[[  3 -15  -7  12   5  18  -1   8   1]
 [ -2 -24  -9  16 -10   0   7 -17  25]
 [-15 -15 -22  18   3  16  27   7  21]
 [ -8   3  -9 -13 -34 -12   1 -10  21]]
:
[[  3 -15  -7  12   5  18  -1   8   1]
 [-15 -15 -22  18   3  16  27   7  21]]

[[ -5 -24  -9  -8 -13  -6 -24  -3  -3  -4   1  -9   0   3   0]
 [-12  22  18  -9  10 -19  20 -18  -6 -20  28 -27  -9 -12  29]
 [ 14  -1  27   4  34  14   1  13 -29  18 -27  25  13 -17 -30]
 [-31  -3  31 -11  30 -24  -3 -25 -20 -17  35 -36 -24 -19  42]]
:
[[ -5 -24  -9  -8 -13  -6 -24  -3  -3  -4   1  -9   0   3   0]
 [ 14  -1  27   4  34  14   1  13 -29  18 -27  25  13 -17 -30]]

[[ 17 -42   7]
 [-27  -3  -5]
 [ -3 -38  32]]
:
[[ 17 -42   7]
 [ -3 -38  32]]

[[-28  34  22  -2]
 [ 28 -10  23 -24]
 [  1  14   0  -1]
 [ 16  -3  20 -36]]
:
[[-28  34  22  -2]
 [  1  14   0  -1]]

[[-41  11  -1]
 [-28  35  29]]
:
[[-41  11  -1]]

[[ 11  -5   5  14   0]
 [ -8  -9 -22  -9 -25]
 [ 26  24  16 -14  -9]
 [  3  -2   8   6   9]
 [ 23  33  23 -27   1]
 [ 14   1   6  15   2]
 [-10 -14 -21  -4 -25]
 [ 12  -1   7  13   2]
 [  7  21  15 -21   9]
 [ 13   4  13  12   8]]
:
[[ 11  -5   5  14   0]
 [ 26  24  16 -14  -9]
 [ 23  33  23 -27   1]
 [-10 -14 -21  -4 -25]
 [  7  21  15 -21   9]]

[[  8  -8 -25  12  -2  25]
 [ 26 -37  23   0  -5   0]
 [-34   9 -21   9 -23  39]
 [-12   4  19 -12  -5 -20]]
:
[[  8  -8 -25  12  -2  25]
 [-34   9 -21   9 -23  39]]

[[  3   4   8 -30 -35  26  -7 -11   3   3  -8   0 -40 -30 -41 -39]
 [-28 -18 -30   6  -1   7  34   5   1 -35 -12   3 -17   1   5 -28]]
:
[[  3   4   8 -30 -35  26  -7 -11   3   3  -8   0 -40 -30 -41 -39]]
---
[[-10 -34]
 [-20  11]
 [ 28  14]
 [  0   6]
 [-12 -20]
 [ -9 -23]
 [  3  -1]
 [ -8  -3]
 [ -3   7]
 [ -2   7]
 [ 10   1]]
:
[[ 10   1]
 [ -2   7]
 [ -3   7]
 [ -8  -3]
 [  3  -1]
 [ -9 -23]
 [-12 -20]
 [  0   6]
 [ 28  14]
 [-20  11]
 [-10 -34]]

[[  5   7  -3  16 -12  16]
 [ -4 -19 -23  -1  -3  19]
 [ 18   0   0  -4 -22 -24]
 [ 14  -3  20  13 -15   6]
 [ -9  12 -11  -7  16 -10]
 [-28   0 -25  17  17  31]
 [ -6  23  22  28   1   7]]
:
[[ -6  23  22  28   1   7]
 [-28   0 -25  17  17  31]
 [ -9  12 -11  -7  16 -10]
 [ 14  -3  20  13 -15   6]
 [ 18   0   0  -4 -22 -24]
 [ -4 -19 -23  -1  -3  19]
 [  5   7  -3  16 -12  16]]

[[-28 -24   2]
 [ 41  29  -5]
 [ 33  17  -8]
 [-42 -30   6]
 [ 37  28  -4]
 [-36 -28   4]
 [ 33  17  -8]
 [ 43  28  -7]
 [-43 -29   7]]
:
[[-43 -29   7]
 [ 43  28  -7]
 [ 33  17  -8]
 [-36 -28   4]
 [ 37  28  -4]
 [-42 -30   6]
 [ 33  17  -8]
 [ 41  29  -5]
 [-28 -24   2]]

[[22 12  1 34  8  2  5]
 [-5 -2  4 -8 -3  4 -3]
 [24 -2  6 36 10  3 10]
 [12 -4 -3 36 13  1  8]]
:
[[12 -4 -3 36 13  1  8]
 [24 -2  6 36 10  3 10]
 [-5 -2  4 -8 -3  4 -3]
 [22 12  1 34  8  2  5]]

[[ 31  -3  13 -13  17 -35  19 -28 -12  18  34 -17  16  22 -16]
 [ 33   4  16 -23  14 -28  33 -17 -10   5  22 -20  12  24 -21]]
:
[[ 33   4  16 -23  14 -28  33 -17 -10   5  22 -20  12  24 -21]
 [ 31  -3  13 -13  17 -35  19 -28 -12  18  34 -17  16  22 -16]]

[[ -5 -10 -13  15  -8   1]
 [ 10  -3  -2  11   2  -5]
 [  1  25 -11 -20  -3   7]
 [ 17  -8 -20  24  18  26]
 [  2   3 -18 -19 -10  -8]
 [ -9  -5  31   0  16   1]]
:
[[ -9  -5  31   0  16   1]
 [  2   3 -18 -19 -10  -8]
 [ 17  -8 -20  24  18  26]
 [  1  25 -11 -20  -3   7]
 [ 10  -3  -2  11   2  -5]
 [ -5 -10 -13  15  -8   1]]

[[-20  -5   9 -15  -3  -1 -20  28]
 [ -8  11  14   6   7 -11  -3  -3]
 [  0   0   3   1  -1   8  -4  12]
 [-17  -3   3   0  -1   2 -27  35]
 [-10 -17  11   1  17  17  15  11]
 [ 11   3   1 -17 -13   5 -10  11]
 [ 19  -8 -27  -3  10   9  23  -3]
 [ -8   1  18   0  -8  12 -19  29]
 [-19  10   9  -3   7 -20 -12  -7]
 [  3 -17   6 -19  13  13  19   7]]
:
[[  3 -17   6 -19  13  13  19   7]
 [-19  10   9  -3   7 -20 -12  -7]
 [ -8   1  18   0  -8  12 -19  29]
 [ 19  -8 -27  -3  10   9  23  -3]
 [ 11   3   1 -17 -13   5 -10  11]
 [-10 -17  11   1  17  17  15  11]
 [-17  -3   3   0  -1   2 -27  35]
 [  0   0   3   1  -1   8  -4  12]
 [ -8  11  14   6   7 -11  -3  -3]
 [-20  -5   9 -15  -3  -1 -20  28]]

[[-11  -5  26  -8 -10  23 -25  38]
 [-42 -10  35  19  24   5  -9  22]
 [ 16 -10 -17 -20   5  -1  20  -9]
 [ 27  13 -14 -27 -23  -4  -9   2]
 [  8  -8   2 -22 -18  27 -13  42]
 [-18 -14   8 -26 -13  10 -28  41]
 [-13 -29  16 -19  10  29  13  25]
 [ -1  27 -14  -7  -4 -42 -15 -14]
 [-18 -26  18   2  32  15  30   2]
 [ 12   3  -9  -9   7 -12  20 -18]
 [-10  -1  13   8  11  -1   2  -4]
 [  3 -10   9  -9 -11  27 -15  41]]
:
[[  3 -10   9  -9 -11  27 -15  41]
 [-10  -1  13   8  11  -1   2  -4]
 [ 12   3  -9  -9   7 -12  20 -18]
 [-18 -26  18   2  32  15  30   2]
 [ -1  27 -14  -7  -4 -42 -15 -14]
 [-13 -29  16 -19  10  29  13  25]
 [-18 -14   8 -26 -13  10 -28  41]
 [  8  -8   2 -22 -18  27 -13  42]
 [ 27  13 -14 -27 -23  -4  -9   2]
 [ 16 -10 -17 -20   5  -1  20  -9]
 [-42 -10  35  19  24   5  -9  22]
 [-11  -5  26  -8 -10  23 -25  38]]

[[  6  21   1]
 [-19 -10   7]
 [  4  29  -9]
 [-40   3  30]
 [-34  14  23]
 [-38 -33  41]]
:
[[-38 -33  41]
 [-34  14  23]
 [-40   3  30]
 [  4  29  -9]
 [-19 -10   7]
 [  6  21   1]]
---
[[  7  -1]
 [-43  12]]
:
[ -1 -43]

[[ -6 -39 -17 -18  -3]
 [-34 -15 -31  -2  33]]
:
[-3 -2]

[[-27 -17 -33]
 [-14   0 -18]
 [ 15  -9   9]
 [-30 -20 -40]
 [ 10  -3  11]]
:
[-33   0  15]

[[-6  6]
 [32 13]
 [ 9 -1]
 [29 11]
 [ 3 -8]]
:
[ 6 32]

[[  3   2 -13  -4   8]
 [ -4 -33   3  -2 -30]
 [  2  19  13   6  16]
 [ -1  22   3   3  -4]
 [ -7  28  -4 -12  23]]
:
[ 8 -2 13 22 -7]

[[-16   0  25  -1]
 [ -6   8 -33   6]
 [  6  -5 -17  -6]
 [ 14  16 -20  10]
 [  0  -8  -1 -22]]
:
[ -1 -33  -5  14]
